In the rows, 128 means zero.
Where one turn sends some rows of the set: a few examples, then the rows asked:
j913: [150 119 104 126 142 124 109 114 166 132  92 147 111 132 130 135 103 144
 124 118]
j587: [132  94 145 130 154 143 148 133 123 138 150 148  79 147 103 139 109 130
 133 107]
j296: [152 106 136 121 137 128 136 119 128 113 131 161 114 139 166 150 159 112
 114 130]
j364: [145  88  99 144 163 119 114 110 108 126 115 141 112 135 161 132 138 113
 132 130]
j522: [135 100 101 107 109 144 119 128 137 105 130 124 124 161 129 154 149 105
 166 132]
j402: [127  89 146 116 138 152 103 114 156 135 109 142 122 141 163 122 140 137
 131 122]
j502: [138 126 157 105 132 136 110 115 143 131 153 112  96 150  98 137 106 112
 149 104]
j764: [135 113  95 131 144 132 139 146 102 128 145 153  99 133 111 118 115  93
 133 136]
j679: [129 140 108 124 129 137 111 149 129 122 148 128 109 143 141 114 129 156
 120 119]
j897: [128 119 157 118 130 125 109 114 152 127 145 118 102 153  97 124  98 126
 148 102]
j965: [136 101 111 118 140 130 103 105 113 113 132 100 131 139 135 154 151  92
 140 134]
j182: [127  83  90 134 171 158 135 125 139 133 138 127  95 142 124 119 146 107
 138 143]
j252: [125 129 100 107 135 147 107 155 155 108 133 147 130 152 113 144 136 101
 127 131]
j978: [154 120 119 126 128 132 127 113 174 125  99 158  91 132 129 118  98 108
 137 126]
j442: [118 100 109 102 148 154 130 116 125 153 116 135  85 144  98 117 106  93
 152 127]
j930: [137 140 102 115 130 115 104 155 136 108 135 125 107 134 126 157 141 136
 132 125]
j857: [144 110 153 126 133 123 135 101 134 118 127 163 106 130 166 155 141 117
 125 135]
j89: [139 115 126 122 128 144 122 134 140 142  80 157 113 129 138 125 136 148
 118 112]
j548: [131 106 140 136 131 179 118 122 142 151 102 133 110 142 136 126 139 114
 173 118]
j240: [146 112 147 156 126 102 141 107 115 125 122 143  90 130 126 124 121 105
 150 105]
j271: [127 130 104 118 180 136 115 124 115 110 128 135 112 158 132 150 121  91
 112 114]
j64: [134  87 149 101 138 156 113 102 150 141 103 142 113 149 157 128 145 131
 130 114]
j922: [141 117 121 128 110 129 154 117 147 132 160 152  90 140 128 127 123  81
 155 122]
j246: [141 117 135 143 105 141 136 115 132 153 125 156 105 150 138 142 154 119
 167 107]
j608: [133 106  82 129 156 157 144 112 141 142 119 141  86 161 135 136 152 112
 151 134]
j716: [139 122 119 123 115 132 149 122 124 144 175 120 105 146 132 144 135  88
 153 114]
j822: [126 107 144 114 123 112 124 152 149 120 119 113 107 109 128 127 113 110
 113 106]
j739: [144  94 138 130 146 141 143  79 134 140 108 105 112 132 130 133 130  84
 131 117]
j734: [143 106 125 151 149 127 129  76 133 130 126 115 129 150 144 128 139  93
 136  99]
j371: [132 130 110 110 180 118 126 124 123 117 139 135 107 149 110 147 118  88
 116 119]
j915: [111  90  96 133 121 128 124 114 156 129 138 159  99 163 146 106 126 131
 129 114]
j889: [134 131 102 138 133 125 117 123 135 122 143 130 124 170 152 118 139 146
 129  96]
j33: [141 126 119 112 125 145 125 132 109 157 122 124 115 154 131 144 140 153
 126  94]
j314: [150 103 154 132 161 142 139 118 128 149 142 152  73 147 122 126 113 131
 134 105]
j617: [148 137 114  90 134 133 113 117 138 146  95 133  81 140 130 152 102 112
 138 113]
j169: [134 115 137  98 132 127 127 141 127 132 115 104 103 109 118 157 150 121
 124 140]
j143: [138 100 123 153 138 143 103 108 162 105 120 117  90 137 117 114 103  99
 124 127]
j413: [138 115 138  97 131 120 106 125 126 141 127 111  99 121 122 124  84 123
 124 106]
j813: [126 131  99  99 145 148 115 149 152 122 135 148 129 153 115 156 154 106
 133 130]
j747: [123  89 132 122 148 126 125 152 146 127 146 103 119 106 119 119 126 109
 118 128]
j781: [109 113 124  97 136 132 120  99 131 148 133 112 128 143 106 127 107  98
 166 121]
j268: [114 119 122 156 127 126 114 133 153 134 160 134 139 122 129 127 136 100
 122 123]

j739 turns into j608
j522 turns into j781
Where do these go?
j587 turns into j857
j89 turns into j930
j371 turns into j314
j402 turns into j252
j442 turns into j246
j978 turns into j889
j679 turns into j822
j764 turns into j240
j268 turns into j143
j922 turns into j734
j617 turns into j33
j813 turns into j502

Where one turn sends some rows of the set: a few examples, then the rows asked:
j827: [123 104 138 115 106 116 110 137  76 178 117 153 131 147 115 145]
j82: [110 114 151 154  89 154 117 130 100 180 134 132 138 104 102 130]
j63: [ 97 117 121 126  88 141 162 146 114 161 141 141 152 112 151 148]
j410: [ 91 115 123 134  93 138 156 148 115 165 150 144 156 112 150 149]
j786: [100 113 132 122 125 162 114 168 102 183 117 141 131  95 129 134]
j473: [112 118 119 136  97 130 151 179  83 175 125 154 168 126 106 148]
j619: [ 77  96 139 105 118 125 181 130  84 177  97 155 136 118 105 121]
j347: [ 94 104 123 137 109 151 132 101  87 197 112 146 141 138 105 146]
j878: [102 122 132 147  98 139 178 167  87 186 131 123 121 101  99 131]
j607: [101  86 115 100 126 163 126 140  97 170 147 131 123  91  99 127]
j710: [ 99  90 128 110 109 149 146 153  78 166 117 109 147 142 110 166]
j603: [111  87 154 109  74 148 126 137  84 173 118 181 135 107  93 139]
j357: [104  97 121 120  84 116 159 118  83 212 145 148 157 118 108 122]
j95: [ 91  60 134 140  97 109 145 140  84 176 153 159 111  94 114 146]
j7: [ 91 111 120 115 104 125 159 159  87 170 174 141 104 123 108 153]
j904: [120 109 129 113 107 109 107 131  82 172 126 154 129 144 114 139]
j434: [ 95 116 110 117 101 116 149 144  74 183 169 147 114 106 112 169]
j491: [107 111 126 116  97 132 174 146  71 173 178 155 125 114 125 151]
j198: [105  68 127 139 112 126 134 127  66 179 131 119 109 113 125 120]
j676: [115  59 113 115 125 134 162 137 103 159 118 140 142  87 117 156]
j471: [103  89 161  97 101 158 129 137  90 187 133 185 127 109  97 136]
j312: [109 118 153 140 137 138 155 138 111 169 124 181 145 122 115 153]
j659: [116 117 146 106 102 142 150 151  83 188 120 164 109  75 112 170]
j352: [ 98  64 107 107 134 131 160 131 104 190 115 140 128 108 115 160]
j210: [106  97 152 105 103 147 110 137  85 172 123 180 155 104  97 154]
j654: [ 93 119 162 130 103 110 160 146  73 187 129 153 132  73 124 136]
j646: [109  91 167 116 123 115 180 131 107 182 140 129 148 129 121 138]
j307: [110  83 113 111 133 124 156 120 116 172 109 137 133  84 111 157]
j176: [ 82  94 135 105 125 128 184 124  82 182  99 146 143 112 104 122]
j806: [111  85 155 141 125 111 143 142 110 190 109 120 121 111  95 135]

j603 turns into j307
j95 turns into j659
Where do these go?
j357 turns into j312
j827 turns into j176
j806 turns into j878
j654 turns into j786
j904 turns into j619
j210 turns into j352
j646 turns into j473
j434 turns into j471

Where one turn sends some rows of the set: a few examples, then the rows asked:
j521: [130 150 100 146 155 127 154 144 122 151 121 100 129 121 168 108 126 117
 138 115 123 139 125]
j22: [ 97 138 104 146 135 124 140 131 134 115 117  98 107 122  92 108 136 146
 123 149 140 112 111]
j916: [135 149 139 112 109 144 139 124 121 134 154 147 153 147 143 120 147 118
 130 112 107 144 129]
j980: [135 104 142  97 127 144 144 144 134 121 132  97 128 118 129 136 143 112
 115  97 101 116 150]
j864: [132 137  96 137 153 120 151 153 114 144 127  99 126 114 165 105 124 114
 143 115 125 144 127]
j517: [ 98 138 104 149 142 122 142 130 130 107 122  97 104 115 105 101 140 143
 120 142 151 110 122]
j610: [135 125 149 115 129  93 137 114 119 107 123 134 115 114 119 107 138 167
 119 107 129 115 154]
j478: [140 160 104 134 146 115 124 136 130 114  99 127 124 141 123 125 129 157
 158 110 148  98 108]
j55: [125 133  99 140 155 126 153 146 117 151 121 104 119 111 168 116 122 109
 143 117 131 139 128]
j531: [142 143 142 110 118 146 133 122 120 128 153 136 156 142 147 124 152 123
 125 117 109 149 128]
j704: [135 123 148 116 133  99 137 116 114 110 136 134 119 112 116 112 133 166
 123 106 116 119 157]
j483: [134 136 103 140 113 163 119 141 119 153  97 111 127 137 128 134 129 106
 134 124 151 113 134]
j420: [128 136 124 111 126 144 154 105 146 102 129 155 106 110  87 120 155 119
 139 100 127 104 126]
j837: [137 133 102 137 117 161 116 144 118 158 112 111 131 138 125 138 123 103
 133 127 143 110 141]
j270: [150 145 137 109 112 144 140 115 124 138 149 144 152 143 138 120 141 112
 128 116 105 146 126]
j142: [136 139 120 111 127 140 151 112 139 101 129 160 110 107  85 110 156 124
 142  95 124 109 136]
j203: [140 163 110 133 139 112 136 133 123 109 104 126 122 138 119 130 129 162
 163 109 150 101 109]
j161: [106 133 103 148 142 125 141 125 131 114 118  93 104 113  97 106 138 142
 119 148 145 117 116]
j334: [132 128 122 104 124 136 149 111 141  94 139 152 109 111  85 115 154 118
 139 104 128 108 127]
j848: [133  97 135 105 133 152 133 143 133 127 124  96 128 118 133 130 142 110
 114  98  94 120 147]

j704 turns into j203
j142 turns into j22
j610 turns into j478
Where do these go?
j161 turns into j864
j270 turns into j334

Where one turn sends some rows of the set: a few examples, then the rows asked:
j743: [128 156 105 163 124 133  99 151 150 129  90 121 126 163 141  87 115 153
 127 133 142 126 105]
j570: [133 116 138 124  97 146 149 118 129 120 115 121 137 175 138 103 151 124
 163 122 136 143 109]
j414: [122 127 105 170 127 153  84 145 127 114  97 147 145 149 155  85 148 144
 132 113 106 125  86]
j672: [141 170 116 121 114 135 107 136 142 137  97 148 124 128 125 126 103 138
 119 148 117 147 134]
j544: [158 168 102 146 118 146  84 152 140 112  99 124 135 148 129  83 104 138
 139 134  98 138 106]
j507: [139 149  92 133 126 146  79 133 148 138  97 132 111 141 137  90 119 138
 122 142 114 148 110]
j541: [157 119 127 145 144 126  78 115  98 107 106 140 162 141 129 105 176 134
 119 128 111 142  98]
j211: [130 117 132 132  98 145 151 121 131 125 111 123 131 175 138 110 151 120
 163 119 135 145 118]
j539: [174 148 148 129 105 133 103 133 105 107 123 137 168 138 101 133 116 132
 132 127 104 128 127]
j515: [159 141 145 135 133 117 104 120  94 106 105 154 171 129 119 136 160 134
 116 135 114 140 119]
j589: [157 102 135 120 119 138  80 104 105 132 128 135 145 137 108 127 149 130
 117 125 119 137 117]
j157: [147 142 101 152 149 132  75 129 121 110  89 136 143 143 145  82 161 139
 123 136 108 148  92]
j172: [145 151  95 143 108 155 115 154 124 128  80 134 134 129 149 110 116 162
 111 162 118 144 102]
j804: [143 178 104 147 141 125  98 143 133 110  77 148 141 134 145  98 136 142
 122 148 107 150 110]
j197: [148 106 104 132 128 148  63 113 126 135 116 124 124 146 127  91 147 133
 121 129 115 142 100]
j631: [148 100 146 152 119 128  92 121 105 122 124 121 159 163 112 118 152 144
 122 114 147 114 107]
j838: [148 117  90 149 117 163  90 141 115 127  90 122 136 139 149  92 139 159
 112 151 117 142  84]
j620: [127 123 126 134  99 145 151 124 137 125 107 122 126 175 142 104 148 122
 164 122 135 146 116]
j41: [163 180 127 133 107 135 107 150 129 111 104 138 150 137 115 119  95 137
 135 137 102 134 128]
j494: [129 117 128 134  99 146 149 122 134 125 110 122 128 176 141 105 152 121
 164 120 135 147 115]
j338: [128 129 128 127  98 147 151 126 141 122 107 122 128 175 145  95 142 127
 164 126 134 146 109]
j696: [175 116 136 136 114 143  75 123 100 106 130 122 164 148 105 108 138 130
 135 117 103 127 106]
j865: [146 128 160 126 114 131  98 146 100 120 108 155 181 140 107 140 133 136
 128 128 124 148 133]
j962: [132 123 141 122  94 143 157 121 130 120 114 125 138 172 137 110 144 125
 162 125 136 144 115]
j152: [154 140 143 114 109 130 107 118 114 133 117 150 144 126 107 149 122 132
 115 139 120 140 138]
j939: [130 119 129 127  99 148 146 121 136 121 112 119 131 177 143  94 149 126
 164 123 135 145 105]
j596: [118 165 109 165 119 145 109 159 139 116  84 160 142 139 155 103 122 147
 131 125 106 127 105]
j543: [130 133 135 123  95 144 158 125 137 121 109 126 133 172 141 105 140 126
 162 128 136 145 113]
j963: [146 138 158 143 109 117 121 133 111 123 114 137 163 151 108 145 125 146
 120 125 149 115 130]
j325: [161 111 133 131 102 147 115 129  86 122 108 138 165 125 123 144 141 154
 106 148 123 134 109]
j869: [165 129 108 147 122 150  65 135 123 110 116 114 143 155 124  77 132 134
 138 121  98 133  93]
j407: [129 123 132 131  97 144 155 123 133 125 109 125 130 173 138 112 148 121
 163 121 135 146 120]
j668: [128 126 128 133  97 144 155 126 137 125 107 125 127 174 140 109 146 121
 164 122 134 147 119]
j835: [134 171 132 150 112 121 126 152 140 127  93 137 143 151 126 126 102 152
 123 136 145 122 129]
j369: [135 124 152 151 111 135 114 134  97 110 115 166 176 134 126 142 147 139
 125 111 113 117 115]
j292: [127 159 109 144 126 145  82 169 142 126  79 142 144 149 141  87 114 144
 135 139 117 160 114]
j71: [146  95 144 136 125 143  68 137  98 121 114 137 175 153 116 109 156 135
 130 118 122 149 109]
j126: [152 148 122 133 100 146 130 147 107 125  91 144 152 121 132 142 116 158
 107 160 122 139 118]
j552: [134 114 112 148 133 152  58 151 123 124  96 130 152 159 136  76 145 140
 135 126 117 156  97]
j547: [138 112 114 164 128 138  77 132 129 125 109 111 137 170 133  82 145 147
 126 118 143 120  91]
j738: [133 101 131 162 121 147  86 129 102 111 115 151 166 146 136 109 165 139
 129 104 109 118  92]
j706: [150 178 132 137 132 115 117 137 116 109  87 159 158 126 129 132 135 139
 118 146 112 146 126]
j833: [126 163 137 153 109 134 128 153 120 113  94 172 161 130 137 138 121 145
 127 124 110 123 123]
j13: [158  93 114 141 112 158  91 126  91 123 108 124 154 137 133 112 155 154
 109 143 120 136  88]
j928: [133 167 140 131 115 133 108 166 127 124  87 158 163 139 124 129 106 143
 131 142 121 156 136]

j696 turns into j539
j157 turns into j541
Where do these go?
j672 turns into j507
j838 turns into j13
j338 turns into j939
j631 turns into j963
j552 turns into j71
j596 turns into j414
j620 turns into j494

Where one turn sends some rows of the set: a few examples, then the rows asked:
j845: [140 118 138 142 143  94 128 120 136 108 106 130 143 146  78 118 152 121
 119 145 142 151 115]
j808: [140 184 133 144 115 148 122 135 132 121 124 126 115 137 103 129 139 123
 138 160 121 128 141]
j533: [165 142 147 143 113 138 119 148 137 103  87 107 140  99 130 136 142 130
 126 133 127 140 141]
j759: [154 106 144 135 116 159 124 126 121 136 111 151 142 113 114  89 132 148
 146 123 146 143 119]
j946: [137 110 110 161  97  95 125 131 146 108 117 120 140 120 145  98 137 136
 150 136 149 141 124]
j47: [133 154 139 123 115 129 122 129 138 127 157 114 147 125 118 143 140  93
 123 167 121 145 105]
j758: [133 114 128 135 162 139 131 112 105 114 162 136 130 128 115 110 118 116
  99 128 129 119 119]
j69: [127 119 100 156  94 119 127 133 162 111 145 116 143 108 147  96 146 134
 145 135 140 128 113]
j302: [126 130 142 114 127 160 138 123 160 133 126 132 167 106 150 125 144 132
 114 107 125 127 127]
j153: [127 150 139 103 112 118 133 138 159 128 125 145 115 115 102 130 122 144
 113 166 149 134 127]
j155: [140 113 137 138 131 141 123 160 124 119 111 109 101 152 114 104 142 122
 132 166 112 115 119]
j770: [137 127 153 130 104 145 136 109 115 135  87 130 166 127 140 128 132 133
 132 125 134 140 137]
j129: [124  93 107 139 113 146 147 143 145 141 127 170 135 145 114 131 131 114
 115 153 130 122 106]
j382: [116 163 132 153 138 130 131 116 114 132 102 152 134 156 105 119 136 140
 118 132 130 131 148]
j850: [141 134 137 117 136 113 127 130 161 118 154 133 141 137  93 112 158 124
 132 160 137 151  94]
j638: [140 118 127 140 142 127 138 148 124 131 119 159 140 181 149 124 135 122
 137 150 116 132 122]
j854: [135 133 124 122 134 110 141 153 143 123 120 125 149 157 132 144 113 134
 109 130  84 129 123]
j714: [129 109 115 130 139 133 128 173 158 144 131 117 114 137 106 119 132 108
 112 125  97 128 122]
j250: [107 120 137 148 156 113 131 117 113 112 119 130 143 128 106 128 142 121
  79 137 136 129 120]
j57: [115 146 134 106 143 125 137 119 138 131 131 141 120 125 127 129 103 132
  98 125 133 118 153]
j694: [113 123 113 152  90 117 130 131 143 109 135  96 151 104 159 114 129 118
 145 135 129 120 126]
j137: [156 133 130 137 129 137 127 112 105 119 155 118 133 136 115 134 109  86
 133 143 123 137 126]
j899: [175 127 136 131 139 155 128 136 161 114 120 129 141 118 133 103 147 123
 150 103 131 132 138]
j102: [132 124 145 131 115 155 118 153 142 123 115 134 140  72 123 116 140 152
 105 137 136 137 110]
j622: [113 108 103 162 112 116 126 127 135 124 139 118 144 112 151  84 129 143
 130 110 133 127 122]
j39: [131 111 110 152 102 112 126 118 128 119 131 100 137 123 157  92 119 120
 150 119 134 127 137]
j926: [126 110 125 127 101 136 148 138 129 111 110 126 129 139 103 135 118 143
 111 173 111 109 104]
j453: [109 125 144 134 138 126 132 144 146 126 119 175 139 127  79 112 130 124
 151 140 144 133 131]
j290: [125 141 137 130 145 149 131 145 143 122 147 142 122 118  99 119 112  95
 155 126 122 115 151]
j192: [104 113 115 165 103  95 126 138 135 113 116 119 159 107 152 107 132 139
 130 128 137 136 122]

j102 turns into j759
j638 turns into j854
j290 turns into j808
Where do these go?
j39 turns into j694
j850 turns into j845

